The rows below fall into families. The same turns and mirrors carry the whole set onto itself and the rows of a family onto each other. For each named row, which other rows are in its family? Write them in the order they are listed.
These 15 rows form 5 families of 3 rows each.
J_503: [ 2.39  2.64  0.09  2.54 -0.07  3.83  0.80 -0.42  0.16  1.43  1.11 -0.21
 -1.10  0.54 -0.16  0.99 -2.27 -0.10  0.93 -0.03  1.01  0.62  2.40  1.75
 -2.01  0.19  0.86  0.22  0.63 -1.67  0.42  0.87 -0.49 -0.59  0.59  0.47
  2.76  1.79  0.01 -1.10  2.03 -1.83]
J_320: [ 1.20 -0.71  1.21  2.07  0.90  3.87  0.54 -1.00  0.47  0.46 -0.40  1.88
  1.43  0.78 -2.46 -1.45 -0.86  0.46 -0.26 -0.99  1.63 -0.65  0.00  0.68
 -2.05 -0.58 -0.80 -0.50 -0.91 -2.15 -0.20  1.07 -0.27  1.28  1.17  0.91
  1.66 -0.11 -0.19 -1.94  2.60 -1.85]
J_304: [ 0.35  0.73  0.50  0.01 -1.34  1.29 -2.25 -0.25  1.37 -1.07 -0.04 -0.33
 -0.40 -1.63  1.35  0.65  1.13 -0.47 -0.36  2.76  0.33 -1.22 -0.04 -3.13
 -1.14  0.42 -0.34 -0.25  0.36  1.73 -0.68 -2.45 -0.95 -0.69 -1.26  0.87
 -1.82  0.16 -1.31 -0.68 -0.45  2.24]
J_545: [-0.36  1.35 -2.74 -2.11 -0.23  1.95 -1.92 -0.69  1.41 -0.32  0.83  0.18
  3.60  0.39 -2.54 -0.06 -0.43 -1.87 -1.80  1.27 -2.24 -0.17 -0.45 -2.33
  1.14  3.18 -1.35 -0.55 -0.58  0.93  0.81 -1.81 -0.05 -0.58 -1.53  0.43
  1.25  0.70 -0.04 -0.46  0.44  0.34]
J_851: [ 2.69  1.17 -0.04  1.19  0.57  1.68  0.77  0.40  0.97 -0.10 -1.27  0.86
  1.27 -1.02 -0.95 -0.24 -2.87 -0.04  0.33 -0.69  1.25 -1.78  1.59  1.36
 -2.33 -1.09 -0.62 -0.85  0.09 -2.56 -1.47  0.39 -0.15 -0.66  0.74 -1.47
  2.72  2.21 -0.77 -0.90  2.38 -1.89]
J_216: [ 0.05  2.49  1.96  1.30 -1.76 -0.38  0.17 -0.18  1.46  0.28  2.65 -1.10
 -1.45 -0.07  0.66  0.95  1.80 -0.05  2.28  1.89 -0.05  0.60  1.10  0.06
 -1.04 -0.45  2.66  0.68  1.24  2.46  0.48 -0.82 -0.95 -1.36 -0.74  0.46
 -0.44 -0.35 -0.24 -1.58 -1.05  0.84]
J_382: [ 1.90  1.23 -1.53  0.69  1.02  4.43 -1.79 -0.18  0.18 -0.47 -0.47  0.87
  0.10 -1.22 -0.73  0.86 -2.83 -0.57 -0.99  1.15  0.67 -0.79  1.74 -1.62
 -1.83  1.20 -1.66 -0.52  0.30 -1.81 -0.51 -1.05  0.36  0.12  0.22  0.35
  0.92  1.71 -1.25 -0.25  2.67 -0.25]
J_599: [-0.38 -0.70 -3.44 -0.27 -1.10 -0.95  0.07  0.30  0.67  1.24  0.02  0.46
  2.81  1.11 -2.62  0.01 -0.63 -2.03  0.14  0.07 -2.25  0.25  0.58  1.47
  2.16  2.36 -0.08 -0.45 -0.97  2.18  1.43  0.13 -1.32 -0.13 -0.81  0.23
  2.94  0.46  2.48  0.25 -0.74 -1.53]
J_223: [ 1.63 -1.11 -2.12  3.05  0.34  1.68 -0.13  1.03 -0.66  1.01 -0.95  0.35
 -0.75 -1.17 -0.25  1.18 -1.90 -0.26  1.29  0.15  1.04 -0.51  2.74  2.24
 -1.70  0.15 -0.62 -0.30 -0.04 -0.84 -0.55  1.35 -0.06  0.12  1.20  0.22
  3.02  1.11  1.17  0.15  1.67 -1.89]
J_678: [ 0.67  1.24 -1.52 -2.62 -0.39 -1.13  0.35  0.02  2.18 -0.23 -0.54  1.41
  5.13  1.33 -3.46 -0.91 -0.87 -2.10 -0.29 -0.28 -2.09 -0.32 -0.17  0.82
  0.60  0.96  0.57 -0.51 -0.57  1.02  0.42 -1.30 -0.47 -1.52 -1.49 -1.60
  3.05  0.29  0.68 -0.29 -0.60 -1.39]
J_4: [-0.17 -1.31 -0.01 -1.69  0.04  0.54  0.26 -1.61  1.93  0.21  0.77  2.97
  3.73  1.56 -4.92 -1.46  0.46 -1.47 -0.32  0.55 -1.51  0.47 -0.45  0.09
  0.53  1.35  1.22  0.59 -0.95  0.86  0.49 -1.09 -0.25  0.02 -0.17  0.65
  0.90 -2.46  0.68 -0.76 -0.23 -1.16]
J_633: [ 0.11  2.53 -1.52 -1.40 -0.42  1.55  0.60 -0.92  0.96  1.27  2.08  0.30
  3.04  2.46 -2.95  0.11 -0.10 -1.81 -0.06  0.62 -1.84  2.32  0.99  1.29
  0.73  2.14  2.11  0.74  0.07  1.77  1.97 -0.61 -0.55 -1.50 -1.19  0.01
  3.26  0.30  1.35 -0.46 -0.46 -1.17]
J_86: [-0.16 -1.09 -0.27  1.91 -1.71 -1.81 -0.17  0.95  0.17  0.00 -0.54 -0.53
 -0.91 -0.88  1.30  0.61  1.68  0.24  1.75  1.61  0.69 -1.16  1.18  1.00
 -0.58 -0.70  0.99 -0.16 -0.07  3.90  0.22 -0.53 -1.44 -0.34 -0.64  0.43
 -0.43 -0.22  0.83 -0.39 -1.91  0.57]
J_52: [-0.78 -0.72  2.91  1.64 -1.34 -0.56  0.34 -0.31  1.75 -0.87  1.71  1.52
 -0.90 -0.16 -1.21 -0.83  0.28  1.07  1.34  0.64  0.28 -1.65 -0.06 -1.05
 -0.18 -1.29  0.86 -0.21 -0.02  1.27 -0.21 -1.08 -1.02  0.82  0.51  0.85
 -2.56 -1.47 -1.32 -2.72  0.47  0.02]
J_79: [ 0.51  0.92  1.88  0.09 -1.88 -2.74 -0.07  0.74  2.50 -1.79  0.08  0.06
  0.23 -1.38  0.51 -0.19  0.78  0.08  1.69  1.01  0.30 -2.23  0.19 -0.21
 -1.15 -2.03  1.28 -0.27  0.68  1.97 -1.49 -1.75 -0.95 -1.62 -0.83 -1.02
 -1.02 -0.02 -0.99 -1.35 -1.07  0.82]

The rest of the family of J_4: J_320, J_52
The rest of the family of J_851: J_678, J_79
The rest of the family of J_503: J_216, J_633

The rows below fall into families. The same turns and mirrors carry the whole set onto itself and the rows of a family onto each other. For each named row, which other rows are in its family? Write them in the order they are listed.
These 32 rows form 4 families of 8 rows each.
J_219: [ 0.76  1.31  2.94 -4.02 -3.90 -0.08 -0.25 -0.76]
J_726: [ 0.23  2.14  0.81 -0.08 -3.39 -1.62 -0.97  0.41]
J_422: [ 0.33  1.84  1.81 -1.45  0.49 -0.81 -1.40 -2.07]
J_506: [ 1.36  1.09  1.29 -2.32 -2.83  0.41  1.80 -2.39]
J_464: [ 0.47 -0.96  4.02 -2.08 -0.13  0.66  1.51 -0.99]
J_288: [ 0.44  1.36  0.86 -0.70 -3.92 -1.95 -1.84 -0.43]
J_31: [ 0.61  3.15  2.18 -1.80 -0.60 -1.79 -0.79 -0.78]
J_54: [-0.29  1.46  2.15  0.42 -4.59 -1.11 -0.65 -0.95]
J_865: [ 0.87  1.66  0.62 -0.68 -2.56 -0.37  1.71 -2.21]
J_189: [-0.68 -1.52  2.94 -0.68 -4.15 -0.94  1.13 -0.10]
J_602: [ 0.12 -1.24  4.20 -2.11 -1.32 -0.88 -2.05  0.84]
J_273: [ 0.23 -1.00  1.48  0.84 -0.84 -2.25  0.82 -0.45]
J_475: [ 2.30 -0.18  1.99  1.07 -0.94 -1.57  0.67 -1.08]
J_579: [-0.69  1.80  2.23 -0.04 -3.42 -1.12 -2.16 -0.66]
J_667: [ 1.62  1.84  1.87 -2.08  0.23 -0.36 -1.57 -1.42]
J_115: [ 1.42  1.40  0.59 -0.76 -2.28  1.14  1.50 -0.92]
J_34: [-0.39 -0.66  3.57 -0.51 -1.19 -1.69 -2.13  1.03]
J_604: [ 1.31 -0.98  2.76 -3.22  0.61 -0.16  0.32 -0.56]
J_113: [ 0.69  1.36  3.37 -3.67 -3.07  1.01 -1.16 -1.02]
J_505: [-1.33  0.56  2.86 -3.77 -2.98  0.26 -0.89 -0.30]
J_6: [ 0.68 -1.34  3.04 -1.23 -4.39 -0.47  1.07  0.56]
J_615: [ 0.20 -0.87  1.93  1.20 -0.08 -1.22 -0.04 -0.79]
J_817: [ 1.46 -1.46  2.39  1.10 -1.84 -2.19 -0.07 -1.05]
J_468: [-0.94 -0.79  2.85 -2.35 -1.62 -2.23 -2.48 -0.08]
J_671: [ 1.67 -1.39  2.60 -2.69 -0.50 -0.02  1.89 -0.72]
J_178: [ 0.42 -2.64  2.69 -0.88 -3.32  0.45  0.44 -0.63]
J_982: [-0.36  1.82  2.40 -3.87 -2.12  0.91 -0.30 -0.38]
J_913: [ 0.05 -1.59  1.84 -1.61 -4.60  0.45  0.20 -0.36]
J_82: [-0.53 -0.96  4.26 -2.00 -1.70 -2.41 -1.82 -0.50]
J_388: [ 0.78 -1.66  4.00 -2.59 -0.63  0.30  0.64 -1.76]
J_847: [ 1.90  1.28  2.01 -0.46 -2.31  0.93  2.17 -1.34]
J_574: [ 0.94  2.07  3.00 -1.17  0.65 -1.77 -0.56 -1.03]

The rest of the family of J_189: J_219, J_726, J_667, J_615, J_468, J_388, J_847
The rest of the family of J_54: J_506, J_31, J_475, J_34, J_604, J_505, J_178

The rows below fall into families. The same turns and mirrors carry the whole set onto itself and the rows of a family onto each other. For each named row, which other rows are in its family? Write them in the order they are listed.
These 30 rows form 5 families of 6 rows each.
J_175: [ 2.31 -0.32 -1.14  1.33  2.92 -5.69 -2.96  2.47 -3.38 -3.04 -0.99 -0.14
 -1.84 -4.37 -2.09 -1.25  3.44  2.73 -0.16 -0.94 -0.58  0.73]
J_378: [ 2.78 -0.63  3.43 -0.50  0.80 -2.45 -1.31  1.11  0.73 -3.85 -1.05 -0.50
  0.11 -0.55  0.13 -1.91  1.36 -1.85 -2.76  0.43  0.87 -0.87]
J_595: [ 2.95 -0.41 -0.92  1.70  2.36 -5.37 -2.09  2.25 -3.40 -1.80 -1.18 -0.45
 -2.01 -4.73 -1.48 -1.80  3.20  3.35  0.03 -0.84 -0.03  0.99]
J_317: [ 0.91  0.21  1.10  0.07  2.40 -2.60 -0.04 -0.24  0.42 -3.76 -0.28 -1.40
 -0.47 -0.87 -1.08 -1.21  0.50 -1.77 -1.96 -0.18 -1.05 -1.29]
J_195: [ 2.49  0.46  4.21 -0.54  0.85 -2.89 -1.18  1.65  0.57 -3.78 -0.14 -0.56
  0.93 -0.48 -0.72 -1.05  1.74 -1.46 -2.81  0.33  1.01 -1.39]
J_860: [ 3.60  0.37  1.39  0.62  1.50 -4.63 -2.83  3.70 -4.40 -2.20  0.20  0.32
 -2.88 -3.90 -1.76 -0.13  4.12  3.53 -1.14 -0.52  1.39 -0.25]
J_302: [ 1.25  0.01  1.55 -0.04  2.02 -2.43 -0.98 -0.23  0.54 -3.58 -0.61 -1.42
 -0.40 -0.49 -1.73 -1.52  0.94 -1.54 -2.24 -0.51 -1.64 -1.39]
J_928: [ 4.80  0.78  0.75  0.23  3.63 -5.07 -2.58  2.38 -4.96 -2.79 -1.79 -0.10
 -0.40 -3.04 -1.22 -0.81  3.59  1.96  0.29  0.18 -0.91  0.69]
J_864: [ 1.89 -0.38  3.39  0.84 -0.53 -2.31 -0.34  1.08  0.54 -1.83  0.69 -1.42
 -1.84 -1.21 -0.70 -1.57  1.06 -0.80 -2.54 -0.96  1.32 -1.86]
J_237: [ 3.03  0.52  3.47 -0.89  1.63 -2.39 -0.57  1.04 -0.26 -4.23 -0.12 -1.16
 -0.34 -0.51 -0.28 -0.55  1.18 -1.64 -3.40  0.46  1.20 -1.81]
J_278: [ 1.82 -0.45  3.25  1.09 -0.76 -2.66  0.09  0.63  1.13 -2.04  0.37 -0.96
 -1.18 -1.44 -0.28 -1.42  1.08 -1.09 -2.29 -0.33  0.20 -1.35]
J_760: [ 2.87  0.22 -0.81  1.43  2.09 -5.40 -1.93  2.81 -3.64 -1.84 -0.69 -0.80
 -2.12 -4.29 -0.97 -1.51  3.52  3.08  0.47 -1.52 -0.89  0.69]
J_529: [ 0.80 -0.06  3.06  0.91 -0.53 -2.72 -0.38  1.45  1.32 -2.33  0.73 -1.32
 -0.79 -1.28 -1.59 -1.36  1.44 -0.24 -2.45 -1.19  0.51 -1.61]
J_441: [ 2.68 -0.14 -1.24  1.70  2.05 -5.63 -2.34  1.85 -3.98 -2.47 -0.70 -0.03
 -2.67 -4.68 -1.54 -2.13  3.17  2.49 -0.27 -0.53  0.39  0.83]
J_593: [ 3.78  0.39  0.77 -0.04  2.57 -4.28 -3.36  3.12 -4.51 -2.47 -0.33  0.31
 -2.36 -3.96 -1.85 -0.91  4.20  3.50 -1.64 -0.39  1.49  0.17]
J_425: [ 4.58  1.09  0.44  0.80  3.51 -5.62 -2.59  1.21 -5.15 -2.86 -0.88  0.54
 -1.26 -3.69 -1.46 -1.10  3.18  1.37  0.10  1.14 -0.32  0.71]
J_644: [ 1.05 -0.83  2.00  0.69 -0.06 -2.44  0.38  1.06  0.75 -2.93  0.05 -1.60
 -1.45 -1.55 -1.07 -1.05  1.20 -0.44 -3.45 -1.18  1.36 -1.88]
J_365: [ 1.67 -0.09  2.41 -0.19  1.34 -1.80 -1.30  0.20  0.82 -3.08 -0.43 -1.46
 -1.31 -0.21 -1.30 -2.21  0.32 -1.24 -1.57 -0.17 -1.35 -1.11]
J_360: [ 0.94 -0.68  1.34  0.35  1.87 -2.31 -1.26  0.14  0.76 -3.19 -0.71 -1.67
 -0.93 -0.58 -1.34 -2.66  0.37 -1.63 -1.42 -0.69 -0.70 -1.01]
J_173: [ 4.61  0.49  1.42  0.25  1.85 -4.47 -2.61  3.54 -4.39 -2.06 -0.49  0.08
 -2.36 -4.12 -0.62 -1.04  3.82  3.57 -1.01  0.05  1.81  0.42]
J_413: [ 3.01  0.19  3.63 -0.28  1.51 -2.83 -0.97  0.60 -0.08 -3.49 -0.58 -0.43
  0.57 -0.68  0.09 -1.49  1.28 -2.63 -2.44  0.68  1.03 -1.09]
J_58: [ 4.46  1.07  0.71  0.32  4.03 -4.88 -2.34  1.86 -4.77 -2.40 -1.19  0.40
 -0.82 -3.70 -1.07 -0.79  3.29  2.17  0.46  1.05 -0.56  0.87]
J_559: [ 2.64 -0.04 -0.94  1.48  2.81 -5.79 -2.55  2.11 -3.47 -2.36 -0.72  0.41
 -1.23 -5.10 -1.60 -1.16  4.17  2.75 -0.86 -0.77  0.18  0.80]
J_408: [ 4.17  0.28  1.47  0.46  1.19 -4.61 -2.01  4.01 -4.71 -1.88 -0.82  0.39
 -1.64 -3.74 -0.41 -0.74  4.38  3.16 -0.70 -0.55  1.54  0.31]
J_8: [ 4.42  0.46  1.28  0.38  1.47 -4.58 -2.68  2.87 -5.20 -2.36 -0.39  0.50
 -2.90 -3.75 -1.23 -1.22  3.68  2.79 -1.22  0.34  2.14  0.09]
J_312: [ 0.89  0.34  2.10 -0.08  2.02 -2.66 -1.40  0.48  1.09 -3.70 -0.36 -1.52
  0.15 -0.28 -1.99 -1.87  0.78 -1.25 -1.45 -0.50 -1.37 -1.04]
J_809: [ 1.28 -0.21  2.43  0.62 -0.69 -2.65 -0.16  0.96  1.10 -2.69  0.76 -1.39
 -1.43 -1.54 -0.77 -1.18  1.74 -0.67 -3.32 -1.35  0.34 -1.86]
J_318: [ 4.29  1.45  0.95  0.67  3.75 -5.31 -2.60  1.61 -4.81 -2.10 -0.10  0.38
 -1.15 -4.13 -1.98  0.03  3.75  2.15 -0.39  0.54 -0.56  0.27]
J_642: [ 4.37  0.92  1.19  0.50  3.57 -5.77 -2.68  2.26 -4.76 -3.06 -0.70  0.91
 -0.34 -3.82 -1.48  0.27  3.85  1.67 -0.24  0.99 -0.33  0.29]
J_264: [ 2.58  0.20  3.58 -0.94  1.01 -2.28 -0.97  1.11  0.08 -3.97 -0.31 -0.13
  0.31 -0.49 -0.20 -0.89  1.96 -1.86 -3.42  0.35  0.74 -1.49]

The rest of the family of J_195: J_529, J_441, J_425, J_8, J_312
The rest of the family of J_559: J_378, J_278, J_593, J_365, J_318
The rest of the family of J_173: J_595, J_302, J_58, J_809, J_264
The rest of the family of J_644: J_317, J_928, J_237, J_760, J_408

